In the data rows, zero lies at 4.5, halfway between 4 and 5.
Every row has a hidden score from 0 to 40. What is each row's score? 20 is about the middle. The score is a weighted sum of the row's numbers plus the product of two more (or one squared), each taken from its middle value.
[6,3,3,4,6,2,7,4,8,4,3,6,5,3,3,4]: 21
[4,4,5,6,4,3,4,2,5,6,6,3,7,6,6,4]: 23
[6,6,5,3,6,7,4,6,5,5,3,7,3,2,4,4]: 17
[4,4,5,6,4,3,4,2,4,4,6,3,6,6,6,4]: 24
[6,3,4,7,6,7,6,5,5,4,5,7,3,4,5,4]: 20
[4,3,5,7,3,3,5,2,4,3,4,3,6,6,5,4]: 18
[0,1,3,4,4,0,4,4,4,3,6,4,8,4,4,5]: 33
[6,3,4,6,6,7,6,6,5,5,4,7,5,5,5,5]: 27
[5,5,5,7,4,3,3,2,6,3,4,3,5,6,5,4]: 21
[6,8,6,5,7,5,5,5,6,4,3,6,4,4,4,5]: 22
[6,5,5,6,4,4,5,2,4,4,4,3,7,6,6,4]: 24
[4,3,4,2,4,4,5,7,1,4,7,4,4,4,4,5]: 28
[2,2,3,4,4,2,6,5,3,4,3,3,7,5,4,5]: 23
[4,5,6,6,3,3,4,3,4,4,5,2,6,5,6,5]: 19
[4,2,4,4,5,1,6,3,4,4,4,4,8,4,4,4]: 27
[6,6,4,3,7,7,5,6,6,6,5,8,2,3,4,4]: 18
[5,7,7,2,5,3,2,7,2,5,4,3,7,3,4,6]: 24
[4,4,4,4,1,4,3,7,1,4,5,1,5,4,4,6]: 9
[5,3,5,6,3,2,4,1,6,4,5,2,6,7,5,4]: 19
[4,4,4,3,3,5,4,7,2,4,7,4,3,3,4,5]: 18
[6,4,4,4,7,2,5,4,7,4,4,6,5,3,3,4]: 30
[2,3,3,5,3,4,4,2,4,4,4,4,4,7,5,3]: 18
[0,1,3,5,3,1,5,2,5,3,3,5,6,6,4,3]: 21
[1,4,5,5,3,3,4,2,5,4,3,4,5,6,5,4]: 18
[4,3,4,4,3,4,4,3,4,5,4,4,4,6,4,4]: 13
[2,3,4,6,2,4,3,2,4,4,5,4,4,6,5,3]: 14
[7,4,3,4,7,2,6,4,7,5,5,6,5,4,3,4]: 31
[4,4,5,6,3,4,4,2,4,4,4,3,6,7,5,5]: 20
[5,3,5,7,5,5,5,5,4,3,5,6,5,3,5,5]: 24
[6,2,4,7,5,6,6,5,5,3,5,6,4,3,5,4]: 24
[5,6,3,2,2,6,4,4,5,6,6,2,3,5,4,5]: 18
[1,3,5,4,1,3,3,6,1,3,6,2,6,5,5,6]: 28
[3,3,4,6,2,4,4,2,4,3,5,4,4,6,4,2]: 17
[5,2,3,7,5,6,5,5,5,3,6,7,3,4,5,4]: 23
[3,3,5,5,3,5,5,2,4,5,3,4,5,6,5,3]: 20
[5,4,5,7,4,3,4,2,5,3,5,3,6,7,5,4]: 22
[5,4,4,6,7,4,5,5,7,4,5,8,4,2,5,5]: 28
[5,5,5,6,4,2,4,3,6,3,6,2,6,6,5,5]: 25
[3,3,5,6,2,4,3,2,4,3,4,4,4,6,5,3]: 14
[6,7,6,5,6,5,5,6,6,4,3,6,4,2,4,5]: 22
[6,4,3,4,6,3,5,4,6,3,6,6,4,3,3,3]: 39
[4,4,5,5,3,4,4,3,3,3,5,3,4,7,5,3]: 18
[3,4,4,5,3,4,3,2,5,4,5,4,3,6,5,3]: 14
[6,7,4,4,7,7,5,6,7,6,4,6,2,3,4,4]: 12
[4,7,5,2,6,4,5,7,3,7,2,3,7,5,4,7]: 12
[6,4,4,3,6,3,5,4,5,5,5,7,5,3,3,3]: 38
[5,3,5,7,3,4,4,1,4,4,5,4,6,7,6,3]: 21
[6,8,5,2,7,6,4,6,7,5,4,6,2,2,3,4]: 20
[7,6,5,5,6,4,5,4,5,3,3,6,4,6,4,4]: 17
[5,7,6,2,6,6,4,5,6,5,4,6,3,2,3,4]: 22
[5,4,4,5,5,5,4,3,5,5,5,5,4,5,4,3]: 19
[3,3,4,6,3,5,4,2,5,4,4,5,3,6,4,2]: 11
[3,4,3,3,1,3,4,5,2,4,5,1,5,5,4,6]: 17
[5,4,5,5,3,3,4,2,4,5,5,3,5,6,6,4]: 15
[6,4,5,4,6,3,5,5,6,4,4,6,5,4,3,4]: 20
[7,5,6,3,5,6,4,5,5,7,4,6,4,2,4,4]: 16
[0,6,2,6,6,5,4,3,8,4,5,5,0,8,5,4]: 20
[7,6,6,5,6,5,6,5,4,3,3,6,5,6,4,4]: 18
[4,4,5,7,3,4,4,1,5,4,3,4,5,7,5,3]: 13
[5,2,2,7,5,6,6,5,6,4,5,6,4,4,5,5]: 25
[3,4,3,3,4,4,3,7,4,5,8,3,4,3,4,6]: 21
[6,6,4,3,7,7,5,5,6,7,4,7,3,3,4,4]: 17
[4,5,5,6,4,3,3,2,6,5,5,3,6,7,5,5]: 20
[7,7,6,5,6,4,5,5,5,3,3,5,4,5,4,5]: 16
[4,3,4,3,2,4,4,6,1,3,6,4,5,4,4,5]: 24
[2,3,4,4,5,1,6,5,4,4,4,4,8,4,5,6]: 29
[5,7,4,2,4,7,4,4,4,7,6,3,2,6,5,4]: 15
[4,3,5,3,2,4,5,6,1,3,5,4,4,3,4,5]: 22
[5,6,5,3,6,7,5,6,6,6,3,6,3,3,4,4]: 14
[1,2,4,5,5,2,5,4,3,3,4,4,8,5,5,5]: 33
[3,4,5,6,3,2,4,3,4,4,4,2,6,6,5,5]: 13
[7,6,5,5,7,5,6,6,5,4,3,6,4,5,4,5]: 14
[1,1,3,5,5,1,6,4,3,4,4,4,8,6,5,5]: 30
[7,5,3,3,8,3,6,4,8,5,4,7,5,3,3,4]: 34
[4,6,7,1,3,5,1,4,3,6,7,3,4,4,4,3]: 20
[5,8,6,3,5,4,3,7,3,4,3,3,5,4,4,7]: 14
[2,4,5,5,2,4,3,2,5,5,5,3,4,5,5,3]: 13
[6,7,5,4,6,8,5,6,6,8,2,6,3,4,4,5]: 3
[4,3,4,3,4,5,4,6,3,3,6,5,3,3,4,5]: 29
[5,2,3,7,3,5,6,6,4,4,5,4,5,4,5,6]: 19
[5,4,5,3,3,5,3,6,2,4,7,5,4,3,4,4]: 24
[2,2,3,5,5,3,6,5,4,5,4,4,7,6,5,6]: 35
[3,3,4,6,3,4,4,2,4,4,4,5,4,5,5,3]: 15
[4,4,4,4,4,4,4,3,5,6,4,4,5,5,4,4]: 14
[4,4,5,3,3,5,4,6,1,3,6,4,4,4,4,4]: 21
[4,4,5,6,4,2,4,1,5,4,4,4,6,6,6,4]: 21
[5,4,5,6,4,3,4,2,5,2,5,3,6,6,5,5]: 29
[4,6,5,2,2,7,4,4,3,7,5,2,4,6,5,4]: 21
[4,5,5,3,1,4,4,6,1,3,6,1,5,5,3,6]: 18
[6,4,4,4,7,3,5,3,7,5,5,6,5,4,4,3]: 28
[3,4,4,3,1,4,3,6,1,4,6,0,6,4,4,6]: 19
[5,4,3,3,0,4,4,6,1,4,5,0,6,3,3,6]: 18
[6,6,6,6,6,4,5,6,4,3,3,5,4,4,4,5]: 13
[7,6,7,5,7,4,6,5,5,3,3,5,5,6,5,5]: 25
[6,6,6,5,6,4,5,5,5,2,3,6,5,5,4,5]: 23
[1,6,3,6,7,5,5,5,8,2,3,6,1,8,4,4]: 30
[5,4,4,4,4,5,5,4,4,5,4,5,5,5,5,4]: 20
[6,3,5,3,7,2,6,4,6,5,4,7,5,3,3,3]: 22
[4,6,6,2,2,8,3,4,1,7,5,3,2,6,5,3]: 10
[3,3,4,4,5,0,6,4,4,4,5,4,9,4,5,5]: 32
[4,4,5,6,4,3,3,3,4,4,6,4,6,7,6,4]: 21
[7,6,6,5,6,4,6,5,4,3,3,5,5,5,4,5]: 18
[3,3,4,5,2,4,4,3,4,4,5,4,3,6,4,3]: 10
[0,7,4,6,6,5,5,6,8,1,3,7,0,7,5,4]: 37
[4,2,4,6,3,4,5,6,3,2,6,5,4,4,5,5]: 25
[6,7,6,5,6,5,5,5,6,5,3,6,4,3,5,5]: 17
[5,8,8,3,5,3,2,7,3,3,3,2,7,3,4,7]: 22
[4,3,4,3,2,5,4,7,1,4,7,4,4,3,4,5]: 20
[2,1,3,5,4,2,6,4,3,5,4,4,7,5,4,4]: 16
[5,7,4,3,6,7,5,6,6,7,3,6,3,3,4,5]: 11
[4,4,6,6,3,2,4,1,5,4,4,3,6,6,5,4]: 18
[4,4,5,7,3,4,4,3,5,3,5,3,5,7,5,4]: 17
